[  69.745  113.538  -36.251    2.376  152.226  159.204 -118.492] => 69.745, -118.492

[ 15.726  14.729   1.868   1.472  17.499 -13.501] => 15.726, -13.501

[ -43.7  -50.3 -190.9  -89.0  142.6  -75.8] => -43.7, -75.8

[[ 124.6  -72.7 -166.9   79.9  104.8   -4.9]
 [  40.2   85.1   95.5   45.0   43.8   45.8]] => 124.6, 45.8

[[ -85.369  -93.905   36.756  -53.760   37.688  -90.027]
 [  22.405  -85.340   -8.347 -106.235  155.661 -120.988]] => -85.369, -120.988

[-1.2  0.1  1.2  1.5] => -1.2, 1.5

[ 0.14 -0.14  0.14  0.17  0.11  0.15] => 0.14, 0.15

[-0.15  0.00  0.12  0.08] => -0.15, 0.08

[[ 0.3  1.1  1.6  0.4 -2.1 -0.3]
 [ 0.9  0.7  0.5  0.9 -1.0 -1.0]
 [ 0.2 -0.4 -0.6  0.4 -1.6  0.1]] => 0.3, 0.1
---
[[ .30 -.14 -.34  .56]
 [ .34 -.09 -.53  .71]
 [-.19  .25  .37 -.60]] → .71, .56

[[-.01 -.06 -.12 -.08  .17]
 [-.10 -.57 -.12 -.22 -.31]] → .17, -.01

[[-.15 -.45 -.18 -.14]
 [ .25  .30 -.12  .11]
 [ .08 -.55 -.44  .09]] → .30, .25

[ .16  .38 -.50  .55  .07] → .55, .38

[[ .13  .46  .56  .49  .39  .75  .36]
 [ .11 -.19 -.33 -.13 -.09 -.48 -.02]] → .75, .56

[ .22 -.20 -.25  .60  .15  .68 -.50] → .68, .60

[[-.14 -.34  .50 -.39 -.06 -.28]
 [-.26  .09  .36 -.12  .15 -.56]] → .50, .36

[[ .61  .29  .43  .14]
 [ .48  .24  .16  .20]
 [-.66 -.44  .67 -.64]] → .67, .61

[-.58  .37 -.67  .26] → .37, .26
---
Q:
| -.46 |  .14 | -.04 |  .58 |
| -.35 |  .13 |  .05 |  .45 |
|  .33 | -.39 | -.09 | -.06 |
A: -.09

Q:
| -.52 |  .51 |  .47 |  .59 | -.71 |  .31 |
|  .29 | -.40 | -.44 |  .34 | -.26 |  .51 |
A: -.26

Q: | .39 | .37 | .47 | .69 |
A: .47

Q:
|  .52 |  .65 | -.34 | -.34 |  .30 | -.67 | -.21 |
| -.35 | -.15 |  .48 |  .37 |  .23 |  .41 | -.09 |
|  .52 |  .46 |  .11 | -.05 | -.13 | -.37 | -.58 |
A: -.37

Q: | -.03 |  .55 |  .35 |  .43 |  .41 |  .64 |
A: .41

Q: |  .19 | -.02 | -.16 |  .59 |  .26 |  .16 |  .08 |
A: .16

Q: |  .59 |  .21 | -.60 |  .77 | -.51 |
A: .77
---
153,556,798,-659,686,-112,-904 >> 153
23,56,9,31,93 >> 23
341,217,917,282 >> 341
4884,8923,2836,3798,9697,4499,8406 >> 4884
6,5,3,9,2 >> 6
264,804,127,700 >> 264
4,2,9,4 >> 4
4,2,9,2,5 >> 4
566,553,751,177 >> 566
13,128,93,175,203,51,159 >> 13
---
|  .11 |  .00 | -.11 | -.19 | -.10 |  .71 |
|  .11 |  .01 | -.10 | -.19 | -.10 |  .69 |
|  .10 |  .00 | -.10 | -.18 | -.11 |  .69 |
result: -.11

| -.05 | -.14 | -.57 | -.05 |
| -.17 | -.09 | -.57 | -.43 |
|  .06 |  .15 |  .73 | -.05 |
result: -.57

| -.77 | -.06 |  .30 | -.26 |
|  .14 | -.31 |  .37 | -.13 |
|  .56 | -.58 |  .61 | -.17 |
result: .30

|  .11 |  .03 |  .27 |  .64 |
| -.05 | -.73 |  .42 |  .08 |
| -.28 | -.26 |  .13 | -.32 |
result: .27

| -.07 | -.54 | -.49 |  .28 | -.14 |  .61 |
| -.33 |  .45 |  .46 | -.62 | -.54 | -.52 |
| -.02 |  .61 |  .48 |  .55 |  .25 | -.66 |
result: -.49

|  .48 |  .63 |  .39 | -.12 |
| -.08 |  .48 |  .70 |  .47 |
| -.64 | -.57 | -.23 |  .33 |
result: .39
---
[[ .30  .54 -.20 -.45]
 [ .08  .58 -.06 -.45]
 [-.03  .43 -.18 -.53]]	-.20

[[ .28 -.17 -.25  .43 -.23 -.12 -.16]
 [ .20  .65  .54  .00  .55  .58  .47]
 [-.06  .26  .39  .12  .45  .14  .48]]	-.12

[[ .69  .25 -.07 -.12]
 [ .59  .31  .47 -.41]
 [ .18 -.16  .23  .20]]	-.07

[[-.21  .11  .42  .05 -.42 -.06  .51]
 [-.34 -.70  .36 -.32 -.37  .07 -.16]
 [-.35  .14  .35 -.32 -.34  .59  .10]]	-.06

[[ .73  .36 -.24  .26  .06 -.19 -.37]
 [ .06 -.26 -.06 -.50 -.14 -.04 -.27]
 [-.08 -.05  .16  .11  .07 -.14 -.18]]	-.19

[[-.12  .39 -.28  .50  .40  .21]
 [-.53  .33  .62 -.58  .46  .64]
 [-.38  .43 -.76  .33  .48  .32]]	.40
---
| .16 | .48 | .00 | .56 | .24 | .16 | .32 |
| .08 | .08 | .08 | .48 | .24 | .40 | .48 |
| .00 | .56 | .00 | .72 | .24 | .48 | .32 |
-> .00

|  .13 |  .06 |  .25 | -.17 |
|  .42 | -.59 |  .27 |  .19 |
| -.19 |  .23 | -.53 | -.03 |
-> -.53

|  .07 |  .05 | -.13 |  .21 | -.01 |  .09 |  .11 |
|  .06 |  .09 | -.12 |  .46 |  .02 |  .11 |  .18 |
|  .11 | -.11 | -.41 |  .23 | -.26 |  .77 | -.09 |
-> -.41

| -.04 | -.05 | -.03 |  .04 |  .02 | -.16 |
| -.08 | -.05 | -.03 |  .04 | -.64 | -.16 |
| -.04 | -.05 | -.03 |  .04 |  .02 | -.16 |
-> -.03

| -.29 |  .04 |  .15 | -.20 |  .23 | -.16 |  .30 |
|  .12 |  .11 | -.16 | -.11 |  .11 |  .06 |  .00 |
| -.18 | -.12 | -.64 |  .17 |  .06 | -.26 | -.01 |
-> -.64

|  .11 |  .29 | -.32 |  .09 | -.60 |
|  .12 |  .46 | -.40 |  .16 | -.22 |
|  .11 | -.07 | -.25 | -.23 | -.35 |
-> -.25

|  .54 | -.49 |  .42 |  .73 |  .28 |
|  .33 |  .00 | -.48 | -.23 | -.05 |
| -.33 | -.19 | -.03 |  .10 | -.30 |
-> -.03

| -.15 |  .15 | -.05 | -.20 | -.14 |
| -.17 |  .17 | -.06 | -.24 | -.17 |
| -.51 |  .47 | -.20 | -.77 | -.57 |
-> -.20
